array([[116, 153, 114, 136],
       [155, 130, 117, 113]])
155, 153

array([[143, 126, 134, 106],
       [112, 117, 109, 126]])
143, 134

array([100, 108, 144, 117, 151])
151, 144

array([[140, 108, 135, 120, 122, 118, 129],
       [111, 123, 151, 144, 117, 112, 106]])
151, 144

array([143, 142, 153, 131, 138, 140, 148])
153, 148

array([[131, 138, 121, 124, 125, 122],
       [130, 134, 141, 130, 133,  99]])
141, 138

array([138, 124, 118,  99, 133, 117, 127])
138, 133
---
array([107, 121, 122, 146, 125, 105, 109]) ==> 146, 146

array([[153,  99, 129, 143, 136, 117, 126],
       [136, 125, 122,  99, 134, 109, 113],
       [117, 142, 125, 111, 126, 128, 124]]) ==> 99, 153

array([155, 114, 127, 124, 117]) ==> 127, 155

array([133, 123, 123, 113, 115, 106, 126]) ==> 113, 133

array([117, 144, 147, 141, 105, 127, 126]) ==> 141, 147

array([[127, 121, 138, 130, 122],
       [142, 135, 133, 144, 101],
       [131, 116, 121, 121, 143]]) ==> 133, 144
---
[[143 142 127 126 153 145 145]
 [128 126 143 146 153 128 127]
 [128 126 143 146 153 128 127]] out 127

[[124 126 101 130 125]
 [124 127 107 129 130]
 [112 147 129 128 121]] out 101

[[120 131 125 112 139 141 153]
 [119 137 125 113 140 132 152]
 [122 131 125 121 139 140 143]] out 125

[[144 141 108 113 108]
 [121  99 122 149 143]
 [122 141 107 116 157]] out 108

[[140 125 130 150 132]
 [123 130 124 106 131]
 [128 129 124 146 123]] out 130

[[114 112 112 129 115 107]
 [115 107 109 126 121 105]
 [131 130 131  99 126 123]] out 112

[[122  99 133 131 122 150 133]
 [133 135 133 128 131 121 131]
 [134 140 134 131 133 117 131]] out 133

[[111 117 122 144 114 145]
 [140 133 151 130 138 126]
 [105 112 130 140 130 131]] out 122
---
[129, 128, 124, 131, 127, 157] Answer: 128

[[106, 99, 142, 123],
 [132, 124, 135, 127],
 [130, 140, 121, 127]] Answer: 127

[121, 148, 103, 118, 127, 127, 125] Answer: 103

[118, 129, 131, 135, 126, 103] Answer: 129

[[119, 127, 117, 146, 153, 121, 126],
 [134, 109, 149, 127, 141, 136, 121],
 [112, 141, 115, 129, 148, 136, 125]] Answer: 115

[117, 157, 122, 120, 111] Answer: 117

[[137, 139, 150, 131, 105],
 [128, 130, 147, 124, 104]] Answer: 128

[126, 156, 151, 116, 129, 135] Answer: 156
---
135,134,134,140,130,151,134: 134, 135

118,131,113,115,107,117
136,133,140,131,137,106
146,114,121,123,130,107
: 117, 146

125,129,122,131,130,115
130,130,132,105,139,127
130,130,133,105,139,127
: 115, 130

148,98,130,158: 158, 148

139,149,156,147: 147, 139

137,155,120,126,128,142: 142, 137

152,146,110,100
119,122,140,143
: 100, 119

124,99,127,130,131: 131, 124

113,129,136,131
144,112,104,113
: 131, 144

106,123,107,105,129: 129, 106
---
[156 119 128  99] yields 119
[148 103 121 124] yields 121
[130 111 145 104] yields 111
[108 139 104 116] yields 108
[152 128 116 107] yields 116
[139 133 153 142] yields 139
[100 123 130 143] yields 123
[100 134 139 158] yields 134
---
[150 127 131 124 138 132 126] result: 132

[[121 137 117 119 132]
 [134 110 128 132 143]
 [ 99 102 139 130 144]] result: 130

[[155 121 152 123 135 103 132]
 [130 128 127 129 128 124 128]
 [132 133 121 124 127 120 129]] result: 120

[[144 108 129 112 145 131 124]
 [140 110 145 128 125 105 121]
 [112  98 129 125 123 115 118]] result: 115

[117 123 115 133 145 150 144] result: 150

[129 129 130 129 154 130 130] result: 130

[107 142 158 116 132 135] result: 132

[[102 131 121 105 155]
 [100 113 112 120 152]] result: 120

[149 121 140 120 102] result: 120
---
[129 132 122 153 100 128 134] → 129, 134

[104 153 149 144] → 104, 144

[112 116 121 120 131 154 105] → 112, 105

[[113 109 138 125 118 132]
 [110 147 108 114 102 127]] → 113, 127

[[126 121 125 127 124 130]
 [126 129 123 122 128 131]
 [142 150 130 151 123 134]] → 126, 134

[133 107 155 114 147 156] → 133, 156

[126 137 151 112 116] → 126, 116
---
[155 103 140 124 126] | 126

[147 114 137 155 143 116] | 137

[[154 139 105 107]
 [149 116 114 140]] | 114

[[128 110 118 123]
 [128 127 157 131]] | 123

[[131 146 126 126 142]
 [118 105 125 111 144]] | 118

[129 132 133 131 153 117 123] | 129

[133 120 122 150 105 124 107] | 120

[141 148 111 138 135 109 100] | 111
---
[149 101 139 151 139 114] => 101

[106 146 130 128 112 130 111] => 130

[[122 114 107 118 132]
 [110 133 130 135 139]] => 110

[138 101 131 128 126] => 138

[[139 120 141 110 132 131 128]
 [113 125 114 154 127 127 132]] => 114

[[128 122 130 124 132]
 [149 138 102 147 107]] => 149

[128 129 127 101 120 148 147] => 127

[[129 112 139 146]
 [128 108 145 154]] => 146

[115 146 133 144  99] => 115
---
(158, 106, 125, 117) ans = 125
(127, 154, 104, 133) ans = 104
(149, 99, 150, 109) ans = 150
(142, 138, 106, 140) ans = 106
(146, 105, 133, 116) ans = 133
(101, 107, 120, 116) ans = 120
(132, 150, 123, 114) ans = 123
---
[129 138 137 154 127 132 136] ⇒ 127

[[156 119 104 119]
 [114 123 138 110]
 [127 128 129 136]] ⇒ 114

[[138 116 130 140 127 135 123]
 [123 127 129 105 141 135 129]] ⇒ 127

[[129 132 124 135 124 133]
 [134 149 134 132 127 119]] ⇒ 124

[128 129 158 131 128 127] ⇒ 128

[[135 142 149 126 125 152 136]
 [137 144 151 129 134 153 138]
 [142 143 148 123 134 144 138]] ⇒ 125
---
130	148	155	134
125	146	153	133
-> 146

148	150	144	141	150	136
141	126	131	138	124	137
-> 138

132	149	111	134	133
130	121	144	100	132
-> 144

123	110	124	134	125	121	122
133	120	132	151	128	112	130
-> 128

153	122	115	130
145	115	118	127
-> 115

133	117	113	127	127
141	128	148	140	152
-> 148

133	150	122	130	135	126
121	142	138	132	122	128
-> 132

140	154	120	138
143	156	115	142
-> 156

137	119	128	136	119	124
143	118	132	107	113	150
-> 107

128	131	123	101	133	104	147
129	125	117	116	119	128	141
-> 119
---
[[132 130 124 148 122 129 130 123 130 148 129 140]
 [131 130 134 146 134 146 130 131 131 116 130 122]
 [132 131 124 126 122 134 132 123 130 147 129 138]
 [131 132 128 106 124 136 133 124 131 137 130 130]
 [130 131 125 113 126 123 131 126 130 133 129 134]
 [131 132 121 104 128 146 132 127 131 133 130 140]] ans = 134

[[126 129 126 128 128 130 129 126 127 123 127 129]
 [116 129 125 123 127 133 131 128 126 128 125 130]
 [113 132 119 124 129 152 118 125 109 105 121 128]
 [119 131 124 126 128 131 135 124 128 123 126 133]
 [113 132 120 125 129 143 128 124 118 112 122 131]
 [132 128 129 130 128 120 135 127 135 133 130 130]
 [125 128 128 127 127 122 137 127 135 135 129 132]
 [134 127 130 131 128 120 133 128 135 133 131 129]
 [136 128 129 132 129 127 125 127 127 123 130 126]] ans = 129

[[124 122 133 111 124 133 104 128 127]
 [134 140 123 126 125 113 142 122 111]
 [136 112 120 132 130 134 130 133 148]
 [115 124 108 121 120 132 123 123 128]
 [122 140 149 154 140 132 142 131 130]
 [142 131 119 133 128 117 149 123 127]
 [146 113 128 127 136 121 135 134 139]
 [131 134 130 138 128 130 137 132 128]
 [102 132 122 128 120 144 112 124 127]] ans = 128

[[130 140 130 128 130 139 134 125 114 119 130 126 128 122]
 [123 142 130 131 133 141 146 138 138 125 129 115 125 127]
 [126 114 127 124 122 129 139 133 130 148 128 115 124 128]
 [128 121 137 126 123 130 125 134 131 124 127 126 130 131]
 [126 122 127 122 125 120 115 121 131 132 127 126 129 137]
 [130 132 131 127 119 132 120 122 135 136 129 124 125 125]
 [130 112 124 130 130 134 144 144 119 130 126 121 120 133]
 [124 124 129 124 131 127 128 116 138 128 130 129 125 125]
 [126 143 137 123 134 119 133 122 134 138 129 141 126 125]
 [132 127 129 122 125 140 115 136 120 118 127 130 130 120]
 [127 139 128 128 125 122 131 121 122 123 127 143 126 127]
 [128 132 127 131 122 121 104 126 121 133 128 122 131 123]] ans = 127

[[109 131 119 136 124 117 103 144 114 124 130 123]
 [118 129 135 131 150 127 131 132 136 128 131 124]
 [128 131 133 127 119 130 137 118 125 123 120 125]
 [115 130 124 136 121 121 103 143 124 127 127 124]
 [123 140 129 140 143 125 130 134 133 130 124 124]
 [117 131 135 137 139 119 134 133 140 130 124 124]
 [114 126 123 134 123 121 105 138 117 122 122 124]
 [121 115 142 128 138 122 138 127 141 133 132 119]] ans = 124

[[115 116 123 126 123 148 118 121 126 121 130 121]
 [116 132 129 145 123 150 122 132 118 135 134 131]
 [121 114 130 113 113 137 117 117 117 137 122 132]
 [128 116 115 138 123 112 157 132 122 115 114 133]
 [108 132 128 138 130 127 120 131 137 133 135 117]
 [117 137 124 124 132 136 137 121 120 112 141 119]
 [120 140 124 140 139 135 120 125 130 134 121 110]
 [127 128 127 134 128 132 115 128 131 133 113 122]] ans = 110
---
[114 107 119 147 150 105] --> 150
[122 131 154 131 104 137] --> 104
[124 141 127 153 120 131] --> 120
[116 120 106 137 130 150] --> 130
[147 108 114 125 156 143] --> 156
[116 152 156 156 158 145] --> 158
[121 145 121 106 128 129] --> 128
[104 111 122 136  99 124] --> 99
[126 116 113 155 138 140] --> 138
[110 103 147 109 127 135] --> 127
